(in the rows, 128 means zero)
Named moves (each a turn or a mirror), then the moves between two rows, first move first; the first pair answered:
Q976 (before -> after):
[101  91 121 149 106 134 110  95] -> [ 98  98 122 148 104 137 108  82]
[104 124 118 112 113 131 133 124] -> [102 116 120 128 120 116 127 141]
[132 128  96  96 126  95 116 158] -> [137 141 100  80 117 108 114 144]
Q238 (before -> after):
[185 157 145 109 118 178 108 101] -> [156 127 116  88  78 141  71 144]
[125 137 113  90 135 139 124 113] -> [131 144 122  86 137 144 119 123]
[ 98  93 110 221 111 122 140 114] -> [132 125 149 226 130 152 162 109]
Q782 (before -> after):
[139 130 157 162 116 171 143 134] -> [125 140 150 132 112 182 153 139]
[199 154 144 110  93 166  92 113] -> [190 157 144  99  93 173  91 108]
[161 124 131 187 130  88 124 126] -> [152 129 132 186 127 121 134  90]
Q483 (before -> after):
[ 93 126 144 136 149 166 176 171] -> [ 61  89 111 133 105 160 136 141]
[ 95 100 132 118  98 119 109 130] -> [133 124 131  90 112 126 107 101]
[ 85 128 110  75 143 134 160 160] -> [ 81 120  91  76 132 138 144 148]
Now pairs of rows:
Between the rows of a pair lie 2 to 3 moves.
[180 145 124 125  97 159 109  89] -> [153 153 116  71  99 161 118 119] | Q782 then Q782
[ 95  93  75 152 148  75 162 106] -> [113 125  78  70 147  72 139 137] | Q976 then Q782 then Q782
[175 136 147 119 153  78 120 158] -> [177 125 131 109 108  90  84 137] | Q782 then Q976 then Q238
[ 74  94  97 164 128 128 153  84] -> [171 167 154 124 139 168 134  87] | Q483 then Q238
[145 126 143 133 161 154 173 160] -> [112 108 119 132 136 183 173 119] | Q483 then Q238 then Q976
[172 133 127 102  80 140  58 102] -> [169 132 186 182 120 146 129 167] | Q483 then Q483 then Q782
[130 139 121 125  87 203 126  78] -> [154 134 166 145  92 191 147 179] | Q238 then Q483 then Q483
[180 124 135 105 134  67 112 202] -> [226 149 154 108 118 107  98 133] | Q976 then Q782 then Q782
[127  97 145 160 118 114 128 167] -> [121 109 135 133 122 103 118 180] | Q976 then Q782 then Q976
[136  96 137 179  81 121  92 162] -> [129 118 123 104  64 139  80 165] | Q976 then Q483 then Q238
[140 120 136 120 138  95 108 181] -> [145 140 120 101 125 153 110  80] | Q782 then Q238 then Q976
[ 53 101 100 113 141 105 144 150] -> [ 98 158 133  81 148 181 164 107] | Q976 then Q238
[ 85 103 115 149  95  94 132 159] -> [139 167 161 118 169 109 170 165] | Q483 then Q483 then Q483
